Each named move below is a turn or a mirror, shown by a few rows before and after it. Which moves, in which order, take the first row of each later pair to the second? The first pair is answered.
j_875:
[-1.42  0.47  0.01 -1.39 -1.07  1.08 -0.29  0.30  1.31 -1.61  0.74 -3.59
  0.87 -2.34  0.79  0.56 -1.89 -1.41 -0.69 -0.96  0.12 -2.09 -1.83 -0.97
 -2.05 -2.41  2.14 -0.13 -0.76 -2.97  1.68 -3.26 -2.57  4.92  0.15 -1.16
  3.12  1.01] -> [-1.01 -0.56  0.31 -0.74 -1.33  0.09 -0.09  0.72  1.67 -1.22 -0.35 -3.10
  2.24 -2.03  0.21 -0.16 -2.29 -2.23 -0.36 -1.45 -0.11 -1.00 -1.51 -1.06
 -2.42 -2.67  2.57 -0.91 -1.80 -4.05  0.36 -2.71 -3.14  3.62  0.21 -1.38
  3.33 -0.19]
[-0.68  1.69  2.34 -1.36  0.83  1.14  1.00 -1.07 -0.10 -1.20  1.41 -0.80
 -1.49 -0.32 -1.10  0.51  0.75  2.15  0.55  1.73  0.74  0.12 -3.19  0.40
  1.90  0.37 -1.88  0.22  0.85  1.06  1.25 -0.94 -0.38  1.98 -0.03  0.80
 -1.07  0.27] -> [ 0.09 -0.76  3.05  0.20  0.67 -0.92  1.06 -0.25  0.73 -0.56 -0.72  0.34
  1.48  0.14 -2.31 -1.32 -0.40  0.20  1.34  0.34  0.01  2.42 -2.73  0.36
  1.20  0.06 -0.59 -1.47 -1.53 -1.22 -1.54  0.35 -1.94 -0.79 -0.32  0.23
 -0.94 -2.29]
[ 0.19  0.79 -0.66 -1.18 -0.14 -1.24  0.70  0.58 -0.96 -0.26  0.13 -1.04
  0.15  0.61  0.22  0.50  1.15 -0.47  0.23  1.60  2.45 -0.36  0.74 -0.05
  0.50 -0.35  0.80  0.77  0.71  0.48  0.45  0.22  0.43  1.26 -0.57 -0.39
  0.18 -0.14] -> [ 0.45 -0.17 -0.34 -0.65 -0.16 -1.98  0.83  0.89 -0.77  0.13 -0.67 -0.59
  1.11  0.76 -0.10  0.05  0.75 -1.11  0.39  1.11  2.27  0.35  0.82  0.16
  0.24 -0.57  1.35  0.32 -0.25 -0.38 -0.49  0.65  0.02  0.20 -0.60 -0.49
  0.23 -1.05]
j_192:
[ 0.09  0.75 -1.66 -0.25  0.16 -0.28 -0.47  0.06 -0.04  0.35 -0.66  1.17
  0.04  0.87 -2.12 -0.09  0.17 -0.69  1.23  1.30  1.46 -0.25 -0.70  0.31
 -1.30  2.18  1.39  0.22  2.62 -0.90 -0.15  1.08  0.36 -0.07 -0.20 -1.20
  0.74  0.59] -> [ 0.69 -0.97  1.46  1.12 -0.23 -1.40  1.29 -1.65 -0.50  0.40 -1.65  1.05
  0.94 -0.27 -1.31 -0.36  0.15 -0.93  0.04 -1.05 -0.40  1.20 -0.82  0.53
  0.06 -1.03 -0.55 -0.79 -2.16 -2.36 -0.72  0.51 -0.16 -0.20 -1.15 -0.42
  0.42 -0.96]
[ 0.68  0.65 -0.35 -1.70  1.45 -0.58  1.93 -2.44 -2.55 -0.56  1.92 -0.60
  1.45 -0.16  0.25  0.22  0.62  0.64 -0.97 -1.65 -2.51  0.42  0.63  0.18
  2.46 -1.95 -0.64  0.19 -3.27 -1.58 -1.01 -1.39  0.22  3.43 -2.44  0.49
  1.15  0.48] -> [ 0.02  2.48 -3.64 -3.01  1.76  0.64 -0.05 -0.54 -2.00 -0.81  3.00 -0.30
  0.46  1.22 -0.67  0.59  0.59  0.71  0.46  1.11 -0.49 -0.89  0.51  0.24
  0.79  1.40  1.34  1.30  2.03 -0.20 -0.43 -0.81  0.46  3.60 -1.40 -0.54
  1.52  2.04]
[ 1.72 -0.84 -0.88  0.20  0.00  1.77 -0.70  1.20 -0.22 -0.71  2.90  0.33
 -4.27  1.61 -1.70  0.36  3.53 -1.96  3.20  1.49 -0.48 -1.13 -2.95 -0.96
  1.79 -1.16  1.04  3.13 -0.47  1.22  1.43  1.39  1.07  1.93  1.63 -0.39
 -2.02  3.66] -> [ 2.02 -1.97  1.35  1.16 -0.31  0.87  0.70  0.00 -0.56 -0.49  2.20  0.08
 -3.81  0.58 -1.06 -0.07  3.51 -2.16  2.33 -0.22 -1.86  0.05 -2.77 -1.15
  2.81 -3.43 -0.27  2.54 -3.92  0.25  0.99  0.95  0.77  1.79  0.93  0.13
 -2.14  2.55]
j_657:
[-0.68  0.31 -0.44 -0.55 -0.22  0.38  0.58 -1.90  0.17 -0.24 -0.44 -1.41
  0.07 -0.56 -0.69  1.98  0.50 -0.45  0.93 -1.34  0.54  0.72  0.28 -0.22
 -0.93 -0.19 -0.25  0.52  0.76 -0.22  0.46 -0.35  0.45  1.38 -1.55 -1.67
  1.73 -0.17] -> [-0.31  0.67 -1.68 -0.82 -0.36  0.24 -0.94  0.08  1.05  0.06  0.04 -0.59
  0.23  0.02  0.19  0.94  0.85 -0.13  0.97 -0.65  0.71  1.09  1.29 -0.30
 -0.24  1.53  0.67  0.78  2.07  1.35  0.04  0.83  0.39  0.44 -0.19 -1.81
  1.51  1.12]
[-0.76  1.31 -1.54 -2.42  0.75 -0.71 -0.01  0.60 -0.57  0.53  1.22  0.69
 -0.93  1.34 -1.87  0.93  0.41 -0.56 -0.69  3.30  1.31 -1.42  1.38 -0.59
  0.71  0.81  0.61 -0.90  5.29  1.57  0.60 -0.39 -0.25  2.11 -1.05  0.24
  0.77  1.70] -> [-1.04  0.94  0.01 -2.18  0.86 -0.69  1.49 -1.35 -1.25  0.23  0.65 -0.41
 -1.07  0.77 -2.72  2.19 -0.21 -1.01 -0.79  2.47  1.02 -1.97  0.64 -0.68
 -0.03 -0.81 -0.14 -1.15  4.04 -0.25  0.99 -1.81  0.00  3.31 -2.56  0.39
  1.08  0.27]
[-0.45  0.35  0.99 -0.83 -0.91  1.42 -0.44  1.10  0.13 -1.05  0.73  1.28
 -1.14  0.63 -0.98  0.01  0.12  0.55  0.71  2.71  1.43 -0.59 -1.36 -0.74
  0.04  1.65 -0.61 -0.30  3.71  0.99  1.18  1.71 -0.84 -1.55  1.23 -0.20
 -1.33  0.02] -> [-0.78  0.02  2.50 -0.52 -0.86  1.55  1.46 -1.32 -0.72 -1.40  0.11  0.15
 -1.33  0.09 -2.04  1.26 -0.32  0.15  0.61  1.75  1.26 -0.95 -2.53 -0.96
 -0.81 -0.10 -1.62 -0.59  2.16 -1.04  1.70  0.35 -0.69 -0.19 -0.67  0.09
 -0.73 -1.78]
j_769:
[ 0.72 -0.85  0.17 -0.33 -0.41 -0.77  0.59  0.03  0.22  0.19 -0.44  0.54
  0.63 -0.61  0.46 -0.83  0.70 -0.15 -0.30 -2.08 -1.02  0.76  0.71 -0.15
  1.09 -1.23 -0.31  0.26 -2.04 -1.05 -1.06  0.28 -1.11 -0.07 -0.20  0.08
  0.14 -0.72] -> [ 0.41 -0.84  0.85 -0.47 -0.46 -1.16  1.38 -0.58 -0.15 -0.07 -0.35  0.50
  0.02 -0.17 -0.53 -0.60  0.99 -0.14  0.00 -1.30 -0.68  0.34 -0.13 -0.39
  1.48 -1.39 -0.98  0.01 -1.40 -1.42 -0.63  0.11 -1.57  0.34 -0.77  0.01
 -0.28 -0.96]
[ 1.07  0.23 -1.01 -1.32  0.06 -0.19 -2.34 -0.06  0.31  1.10 -0.92 -0.75
 -0.11 -0.76 -0.15 -0.10  0.64  0.47  0.31 -1.70 -2.35  1.24  1.56  0.10
 -0.23 -0.07  1.30 -0.12 -1.64  0.21 -1.73  0.63  0.84 -1.09  0.47 -0.52
 -0.52  0.79] -> [ 0.41  0.16  0.86 -1.42 -0.26 -0.26  0.19 -2.29 -0.81  0.15 -1.10 -1.62
 -1.67 -0.36 -2.58  1.60  0.78  0.29  1.16 -0.03 -1.78 -0.05 -0.73 -0.63
 -0.45 -0.99 -0.36 -0.41 -0.38 -1.42 -0.64 -0.21 -0.05  0.25 -1.16 -0.38
 -0.76 -0.09]
[ 0.88 -0.66  0.66  2.29  0.55  0.99  0.13 -1.89 -1.03 -0.64 -0.32 -1.60
 -0.56 -1.30 -0.26  1.40 -1.46 -0.79 -1.92 -0.70  0.51 -1.18 -0.58  0.50
 -1.53 -1.91 -1.61 -0.86 -2.78 -2.24  0.53 -3.76 -3.07  3.25 -2.81 -0.10
 -0.01 -1.25] -> [ 2.17 -1.33 -1.42  1.76  0.36 -2.46 -1.91  0.97  0.26 -0.18  0.64  0.96
 -0.87  0.87  0.11 -1.62  1.12 -0.13 -2.13  2.41  0.90 -0.10  1.29 -0.12
  2.86  0.29 -1.57 -1.00 -0.37  1.08  0.01 -1.31 -5.23  1.75 -0.64  0.37
 -1.24  2.50]
Pairs:
(two moves a pair)
[-0.42  0.62 -1.38 -0.04  1.20  0.44  0.32 -1.27 -0.89  0.09 -0.04 -2.22
  0.00 -0.21 -0.27  1.36 -0.56 -0.78 -0.12 -1.09 -0.42 -0.76  0.31  0.78
 -1.99 -0.66  0.38  0.85 -0.11 -1.32 -0.19 -2.52  1.51  2.63 -1.86 -0.36
  1.74 -0.28] -> [-0.82  1.15 -1.42 -0.71  0.84  0.75  0.34 -0.79 -0.81 -0.13  0.34 -1.87
 -0.91  0.31 -1.14  1.56 -0.46 -0.40  0.45  0.52  0.52 -1.45 -0.49  0.51
 -2.03  0.62  0.45  0.85  1.90 -0.91  0.42 -1.88  1.12  2.44 -1.60 -0.64
  1.03 -0.07] | j_657, j_769
[-0.95  1.06 -0.60 -1.96  1.60 -1.81  1.73 -3.18 -2.06 -0.04  0.15 -1.19
  0.17 -0.10 -2.42  0.67  0.44 -1.23  1.09  1.52 -0.12 -0.44  0.60  0.31
 -0.01 -0.94 -0.31  1.34  1.96 -1.70  0.05 -2.57  0.09  4.51 -3.73  0.66
  0.63  1.26] -> [-0.96  1.98 -2.73 -1.87  1.80  1.87 -1.32 -0.62 -1.17  0.96  0.21 -1.49
  1.93 -1.53  0.70  0.23 -1.16 -0.81  0.83 -1.60 -0.74  0.05  2.40  1.52
 -2.74  0.60  2.88  2.11  0.86 -0.89 -0.86 -2.12  2.52  3.24 -1.78 -0.20
  1.15  0.69] | j_657, j_769
[-0.10 -0.02  2.32  0.94 -0.20  5.07 -0.17  0.15 -0.23 -0.10 -2.18 -1.56
  1.45 -2.93  2.13  0.72 -2.86  0.39 -0.01 -4.86 -1.30  0.70 -1.30  0.46
 -3.24 -0.32  1.57 -0.25 -3.40 -1.97 -0.62  0.27  2.12 -1.67  0.76 -0.86
  0.60 -3.95] -> [-1.13  2.39  0.80 -0.38  0.11  6.94 -0.82  0.02 -0.76 -0.84  0.13 -2.38
 -0.79 -3.14  2.65  2.15 -1.98  1.85 -0.44 -3.19 -0.03 -1.65 -1.70  0.64
 -3.24  1.06  1.04  1.23 -0.31  0.41  1.74 -0.54  3.42  0.67  1.10 -0.82
  0.47 -1.41] | j_875, j_192
[-0.17  0.39  1.67 -0.79 -0.73  1.30  1.56 -1.98 -0.64 -0.50  0.34 -0.91
 -1.20 -1.12  1.04  1.38 -0.34  0.87 -0.51 -0.90 -0.53 -0.26 -1.06 -0.67
 -0.60 -0.68 -1.49  0.49 -0.09 -0.83  0.76 -1.12  0.35  0.49 -0.22  0.54
 -0.86 -1.16] -> [ 1.07 -0.84  0.43 -0.38 -1.03 -1.54  0.13  0.56  0.83  0.27  0.02  1.30
  0.01  0.40  1.20 -1.36  0.69  0.46 -0.48  0.30 -0.67  1.49  0.56 -1.04
  1.68  0.53 -0.85 -0.30  0.28  0.61 -0.97  0.99 -1.30 -2.08  1.19  0.58
 -1.44  0.25] | j_769, j_875
[-2.49 -0.43 -1.13  2.27 -2.52 -0.72  2.04 -1.69 -2.18 -2.28  2.61  0.55
  0.66 -1.70 -2.59  0.10 -2.01  2.40 -0.14  1.07  1.95  0.14 -0.16 -1.00
  4.27  0.72  0.06  1.28 -2.47 -0.65  0.08 -1.01 -0.06  2.77 -2.08  0.04
 -1.42  0.65] -> [-2.56 -0.09 -2.96  2.05 -2.31 -0.85  0.82  0.05 -1.50 -1.91  2.51  1.22
  1.10 -0.57 -3.70 -0.47 -2.58  1.86  0.92  2.34  2.98  0.01  0.03 -1.05
  2.90  2.76  1.76  1.43  0.13 -0.69 -0.61  0.05 -0.40  1.73 -1.47 -0.82
 -1.31  0.70] | j_875, j_192
[-1.22  1.38 -2.92 -0.98  1.04 -1.17 -0.47 -1.66  1.23  0.82 -0.13  0.06
  0.68  0.63 -3.35 -1.79 -0.65 -1.49  0.01 -0.29  1.27  0.84  0.25 -0.45
 -2.01 -0.03  1.82  1.46  2.41 -2.08  0.37 -1.24  0.06  1.74 -1.17 -3.02
  0.36 -0.67] -> [-1.15  1.13 -2.75 -0.90  1.00 -1.62 -0.10 -2.19  1.08  0.79 -0.16 -0.13
  0.87  0.53 -3.29 -1.70 -0.56 -1.65 -0.07 -0.63  1.08  0.88  0.07 -0.34
 -1.82 -0.56  1.53  1.21  1.85 -2.37  0.32 -1.47 -0.15  1.88 -1.55 -2.78
  0.58 -0.86] | j_769, j_657
[ 2.46  3.20  2.91  1.87 -0.39  4.20  0.69  1.32 -1.15  1.04  1.79 -0.73
 -0.08  0.74  3.53 -0.68  1.76  1.58  0.16 -1.83 -0.16 -1.07  1.69 -1.18
  2.95 -1.68 -1.57 -0.44 -0.91  3.09  3.94  2.02  3.95 -1.13  3.58 -0.83
 -1.71  0.77] -> [ 1.52  4.04  3.05  1.00 -0.33  4.97  1.94  0.27 -1.81  0.13  1.85 -1.47
 -1.52  1.18  1.41  0.98  1.48  1.31  1.49  0.17  1.11 -2.60 -0.34 -1.53
  1.54 -1.01 -2.01 -0.12  1.89  2.52  5.20  1.46  3.89  0.34  2.39 -1.24
 -1.61  0.43] | j_769, j_192
